In the data rows, the value 500 means zero.
Here are some points, each followed by its number:
<527 500 408 490 439 435 501 539 473 442 437 368 453 404 474 418> 0
<379 614 426 453 648 450 680 368 612 423 508 413 684 486 690 718> 1
<485 549 461 410 540 454 564 371 500 433 487 350 425 419 499 292> 2
<576 312 497 545 352 483 391 514 367 434 506 487 385 501 409 386> 3
<482 526 577 389 551 525 581 428 614 441 549 458 437 438 508 580> 4
<475 592 403 536 831 407 955 455 524 447 600 414 617 383 667 565> 5
<421 574 489 387 559 475 522 479 499 537 539 471 536 448 509 578> 6
<547 365 599 604 445 587 493 694 462 627 707 633 557 594 478 423> 7
<495 346 510 619 395 451 402 644 436 616 447 612 495 612 457 477> 8
<417 481 582 532 495 501 609 577 535 533 622 526 551 523 557 456> 9
<454 303 544 592 333 521 385 595 369 563 549 521 391 554 420 458> 10
<490 448 519 466 465 471 484 491 446 452 516 460 474 455 498 464> 11
<443 501 507 493 439 470 396 525 437 366 446 558 373 422 436 573> 12
<522 580 384 340 531 404 501 473 597 400 509 383 593 388 563 452> 13
<459 381 664 621 316 529 448 498 358 635 426 593 360 589 377 331> 14
<470 543 515 547 376 414 668 662 580 518 605 512 644 464 640 626> 15
<519 540 379 432 514 467 501 412 444 466 447 440 530 525 504 479> 16
<714 627 305 384 842 350 398 293 315 339 376 310 540 385 315 391> 17
<549 544 499 464 511 494 508 451 513 398 525 524 537 476 527 384> 18
<525 549 567 540 541 527 562 510 617 551 595 422 403 557 533 568> 19
<574 476 430 380 519 476 519 469 496 545 485 491 392 477 400 388> 20
<534 301 617 616 378 628 567 681 353 636 499 611 419 623 451 526> 21
<611 409 964 999 523 722 421 769 837 930 633 956 549 939 662 763> 22
<542 405 455 464 495 513 405 745 457 535 381 475 441 683 446 502> 23
<445 519 524 557 415 505 536 476 421 497 481 380 412 349 469 489> 24
<257 459 630 547 482 645 624 482 404 561 712 542 437 387 611 637> 25
<273 398 476 409 393 549 422 310 313 364 379 418 413 441 419 472> 26
<479 409 494 517 381 517 452 507 471 480 487 470 430 502 311 438> 27
<430 464 538 487 486 521 650 541 518 544 568 503 568 533 636 558> 28
<581 461 648 706 486 488 486 497 515 594 605 492 522 634 497 542> 29
<370 115 531 509 381 523 400 517 380 488 464 555 398 504 370 382> 30
<583 508 476 416 509 496 457 527 501 501 504 425 519 483 531 442> 31
<456 695 432 467 636 405 666 345 664 437 399 422 673 453 672 729> 32
<460 358 578 631 392 703 369 683 403 532 410 632 356 528 498 427> 33
<477 567 333 438 668 437 775 544 740 429 672 532 416 422 762 707> 34
<575 187 669 674 343 393 273 554 406 674 483 567 300 567 282 330> 35
<532 668 387 449 687 364 527 340 696 436 382 356 624 384 628 466> 36
<408 455 528 447 447 530 612 482 485 495 671 373 440 441 458 483> 37
<818 521 462 611 654 522 610 342 701 690 355 598 695 535 505 647> 38
<698 657 335 405 708 337 480 364 595 410 392 367 534 359 435 472> 39
<644 722 343 370 556 361 534 463 643 380 489 434 601 408 544 541> 40
<560 471 460 471 470 440 423 451 572 561 378 528 508 557 317 355> 41
<506 560 446 531 529 433 411 474 407 398 401 481 569 434 400 443> 42
<450 768 299 281 877 415 367 407 576 372 625 366 940 362 911 646> 43
<758 507 509 633 426 391 468 664 326 381 466 433 604 623 439 469> 44
<379 612 520 365 588 515 572 500 551 520 596 490 581 430 568 616> 45
<598 316 516 485 345 577 293 545 398 652 456 594 389 668 320 294> 46
<660 525 387 483 670 343 430 377 692 518 431 483 606 602 387 505> 47
<416 485 483 452 308 339 512 429 342 450 373 380 356 372 393 348> 48
<528 624 433 478 512 437 515 554 501 352 442 495 497 433 524 565> 49
<521 804 261 314 884 324 635 213 651 289 272 243 703 347 461 356> 50
<296 514 468 418 483 552 511 519 392 428 493 425 464 371 856 410> 51
<428 565 474 464 573 429 556 310 435 508 402 369 524 448 578 547> 52
<604 345 675 476 378 585 555 601 510 847 534 685 421 825 393 457> 53
<530 739 312 370 501 367 530 389 513 341 427 371 559 397 530 336> 54
<456 857 312 362 606 298 629 393 444 328 398 329 658 351 660 682> 55
<572 365 749 726 371 673 482 658 435 708 572 711 447 605 400 440> 56
<576 405 462 542 411 797 450 614 378 603 682 614 462 695 456 488> 57
<449 554 528 417 515 538 571 460 496 435 463 432 460 336 413 485> 58
<524 508 445 340 385 296 352 302 370 362 260 377 329 347 307 295> 59
<495 566 442 398 534 401 446 452 491 382 432 423 366 437 496 557> 60
<540 301 661 630 348 879 479 763 392 708 715 797 408 641 494 538> 61
<745 508 506 717 904 621 498 498 923 637 543 597 656 786 361 770> 62
<668 482 495 500 524 478 457 428 500 443 485 485 524 508 378 424> 63
<540 521 447 608 581 434 501 506 612 578 601 653 676 558 338 533> 64
<452 420 577 484 463 597 511 544 462 477 592 520 469 546 425 451> 65
<607 564 398 419 507 420 457 433 447 426 454 445 464 448 444 484> 66
<542 328 831 463 402 787 528 722 467 936 538 957 524 822 373 549> 67
<330 553 506 412 408 399 549 494 443 433 424 494 520 405 546 424> 68
<572 602 470 432 681 437 737 791 753 512 540 396 662 560 539 668> 69
<408 459 572 540 371 724 536 505 382 511 320 487 365 382 441 433> 70
<610 724 323 446 653 268 498 287 565 334 374 380 677 367 667 540> 71
<390 457 514 436 434 493 403 580 493 465 433 456 405 459 593 482> 72
<487 453 550 477 483 570 569 576 475 442 604 490 485 573 508 516> 73
<428 542 506 492 520 639 681 574 578 465 407 469 575 379 556 599> 74
<621 446 466 469 462 472 425 431 441 428 441 477 462 508 367 368> 75
<465 497 403 400 425 453 463 555 490 431 457 480 472 400 462 404> 76
<425 505 374 533 452 583 407 485 391 526 658 441 488 429 611 646> 77
<325 481 635 425 377 646 598 499 407 443 485 469 396 327 396 465> 78
<471 594 538 440 465 670 531 513 420 432 538 530 392 517 481 482> 79
<545 625 399 430 730 397 450 473 705 416 432 354 628 464 638 559> 80
<415 474 473 661 564 547 662 621 435 533 717 602 704 531 700 373> 81
<387 505 473 514 493 730 661 423 562 441 467 654 517 496 555 440> 82
<554 552 485 470 502 329 547 492 449 455 464 420 544 428 544 517> 83
<615 523 582 552 574 592 599 639 407 608 596 586 592 623 588 611> 84
<561 665 410 441 485 365 502 529 488 330 441 483 493 374 517 492> 85
<481 556 389 386 478 431 448 518 500 429 479 454 510 417 457 385> 86
<526 405 449 672 437 591 504 586 494 588 442 555 599 505 386 312> 87
<479 664 339 359 504 382 514 394 485 363 443 384 552 405 508 319> 88
<763 367 444 576 564 593 379 571 458 633 518 552 520 604 396 340> 89
<330 473 459 355 356 416 492 402 410 348 331 339 365 397 512 332> 90
<457 455 493 469 459 431 432 446 461 406 482 457 453 449 474 399> 91
<543 498 697 513 616 993 837 628 760 999 999 999 915 999 937 878> 92
<680 664 469 683 643 528 676 469 712 623 680 512 666 622 698 701> 93
<488 368 599 551 342 532 387 566 447 554 270 536 384 607 426 443> 94
<756 788 342 385 615 327 563 421 696 379 510 421 639 439 575 628> 95
<428 429 604 548 428 577 469 486 441 585 560 469 521 492 454 515> 96
<332 333 666 512 356 719 351 557 306 691 617 625 286 649 359 427> 97
<564 451 462 537 596 422 485 380 624 548 478 519 542 604 393 499> 98
<562 441 580 507 474 613 432 632 518 591 579 636 402 581 426 535> 99
<599 614 434 456 502 384 362 447 516 391 361 419 424 533 467 304> 100
<623 336 532 507 409 553 521 565 384 554 390 526 426 565 398 477> 101
<467 564 411 458 585 430 586 538 515 416 503 425 612 441 605 606> 102
<544 498 447 411 443 414 392 310 362 445 362 475 456 457 426 486> 103
<462 553 549 590 612 572 593 644 634 514 575 600 661 409 587 697> 104
<843 209 807 898 365 813 217 655 477 885 572 858 385 815 255 446> 105
<457 480 546 562 546 402 625 579 583 544 622 541 557 572 542 404> 106
<410 440 543 441 435 535 498 469 413 462 538 486 415 462 504 457> 107
<671 665 373 396 735 346 521 439 656 451 390 389 584 392 483 535> 108
<539 314 603 566 361 739 447 678 407 604 628 727 378 631 472 501> 109
<487 535 453 517 472 426 551 558 550 416 555 427 564 480 580 578> 110
<390 443 524 540 436 586 584 264 361 508 412 479 454 426 479 472> 111
<509 528 380 395 554 389 413 463 510 439 536 502 520 486 426 417> 112
<589 673 326 431 557 362 369 441 546 381 496 403 512 477 526 459> 113
<718 407 491 724 400 589 449 404 545 719 429 781 601 827 334 446> 114
<565 324 508 517 371 463 358 479 398 417 487 467 390 477 382 343> 115
<572 698 372 393 504 339 501 457 519 342 400 430 515 373 519 468> 116
<294 451 592 465 378 623 550 570 459 555 615 619 483 514 459 434> 117
<565 348 565 691 369 536 432 429 404 731 659 659 320 618 393 484> 118
<580 612 396 441 770 409 600 455 682 460 518 484 716 461 657 555> 119
<423 489 570 389 491 454 391 434 376 421 474 502 415 421 490 381> 120
<408 402 519 479 358 501 513 520 557 436 519 552 262 492 413 544> 121
<497 488 358 381 374 381 366 343 483 420 315 421 421 410 302 307> 122
<541 434 573 599 432 499 450 511 402 558 437 553 425 495 368 510> 123
<494 475 613 491 544 451 580 596 530 535 414 528 578 462 531 476> 124
<653 420 515 658 582 543 453 614 643 616 539 480 588 578 353 568> 125
Which point above is nearest to each new point by angle? Its number follows each.
<336 461 574 479 399 588 550 547 445 496 559 553 474 480 451 443> -> 117
<641 473 517 639 590 578 477 588 638 530 441 602 505 626 470 629> -> 62
<511 425 475 619 453 583 489 567 527 551 495 575 586 510 390 406> -> 87
<485 486 554 503 474 505 618 578 516 589 616 621 537 688 580 526> -> 92
<436 453 501 503 396 613 451 522 374 507 534 527 395 513 450 427> -> 97
<401 445 465 416 400 405 437 454 416 363 343 315 460 412 543 345> -> 90
<536 649 409 455 746 402 491 485 772 413 454 377 638 511 681 594> -> 80
<424 253 655 730 300 656 453 406 370 771 759 696 333 678 477 430> -> 118
<515 451 512 552 426 539 464 419 498 525 555 542 460 550 462 461> -> 118
<486 613 448 424 631 424 488 486 630 402 481 444 459 461 593 624> -> 80
<760 544 277 458 488 366 333 453 521 438 328 367 542 520 410 278> -> 100
<678 620 326 382 526 392 428 270 450 385 386 399 494 354 430 401> -> 66
<458 511 514 602 493 499 912 598 550 526 568 501 525 468 698 593> -> 28
<727 389 543 570 363 411 362 434 502 459 263 441 380 653 323 356> -> 75
<546 523 534 399 555 451 439 432 415 457 477 547 455 478 517 425> -> 120
<329 585 392 449 536 541 543 520 472 414 549 494 468 369 425 499> -> 58
<395 553 458 562 471 537 670 565 472 502 458 454 558 459 603 515> -> 74
<491 541 397 440 556 383 390 512 532 378 524 496 605 483 469 464> -> 112
<535 577 465 602 632 392 393 372 692 539 610 611 726 487 349 545> -> 64
<603 512 453 518 542 431 426 423 469 481 555 444 508 530 435 406> -> 63
<482 577 426 398 535 418 424 395 415 409 434 387 394 411 527 552> -> 60
<465 521 467 512 519 536 461 510 486 432 424 496 455 516 491 598> -> 12
<453 446 490 529 419 504 485 350 408 528 437 425 470 441 418 499> -> 111
<581 536 378 461 669 329 436 345 633 467 424 445 573 501 389 476> -> 47
<414 478 494 403 405 451 533 443 475 503 512 494 554 535 568 440> -> 68
<451 579 371 403 528 392 381 369 395 368 358 364 375 346 513 526> -> 60
<532 504 437 502 453 491 448 526 510 485 492 453 434 526 386 476> -> 27
<468 604 455 405 564 442 500 474 553 389 492 484 395 441 542 615> -> 60
<617 496 399 509 708 330 484 365 713 540 433 482 594 602 385 521> -> 47
<348 556 420 397 442 379 560 410 393 423 377 388 348 405 500 448> -> 90
<659 278 499 475 342 608 268 570 371 719 427 638 333 760 259 258> -> 46
<480 501 445 462 370 354 500 441 403 440 378 361 394 372 413 339> -> 48
<523 438 685 517 561 547 633 604 592 547 645 565 478 522 514 561> -> 9
<515 468 503 653 466 495 460 505 396 556 395 563 437 422 402 588> -> 123
<518 420 499 437 367 436 290 329 333 477 348 499 432 465 372 411> -> 103
<288 648 333 283 532 317 592 359 425 305 400 344 498 361 457 323> -> 88
<500 554 440 522 589 508 539 485 630 573 415 562 475 643 517 558> -> 62
<183 489 520 362 326 551 525 353 340 402 533 454 300 350 551 329> -> 107
<496 480 519 420 458 368 476 341 459 459 442 479 347 339 371 399> -> 59
<518 425 513 583 466 602 438 576 444 524 368 561 422 522 462 453> -> 33
<468 437 480 543 423 506 475 559 419 502 577 554 463 414 440 523> -> 10
<184 430 667 384 392 492 382 507 349 418 539 467 370 357 520 422> -> 107
<668 477 486 609 436 469 506 654 389 449 526 491 570 560 454 496> -> 44
<498 485 660 488 360 486 461 415 424 420 550 552 390 474 499 472> -> 107
<549 469 470 615 556 547 450 558 595 544 497 475 563 528 414 540> -> 125
<381 542 346 510 654 501 721 739 529 480 660 475 521 467 640 668> -> 34
<537 458 494 437 366 400 295 315 334 451 359 499 448 461 367 467> -> 103
<278 510 602 561 513 606 613 516 464 539 673 547 478 449 583 609> -> 25
<477 495 624 479 407 503 489 411 407 422 556 524 407 461 478 481> -> 107
<505 489 557 574 512 492 529 506 480 521 448 534 426 426 449 600> -> 123
<481 520 424 442 616 487 700 558 661 446 659 539 438 478 666 624> -> 34
<376 391 559 531 400 536 403 366 374 463 458 444 417 526 415 474> -> 26
<484 461 518 571 505 392 544 596 548 567 546 558 558 577 540 421> -> 106
<765 476 592 676 828 412 623 579 754 563 664 669 716 675 521 534> -> 62
<583 467 558 630 490 386 397 620 536 643 620 532 604 811 423 514> -> 29
<547 403 473 539 409 719 459 600 413 580 626 578 449 650 408 485> -> 57
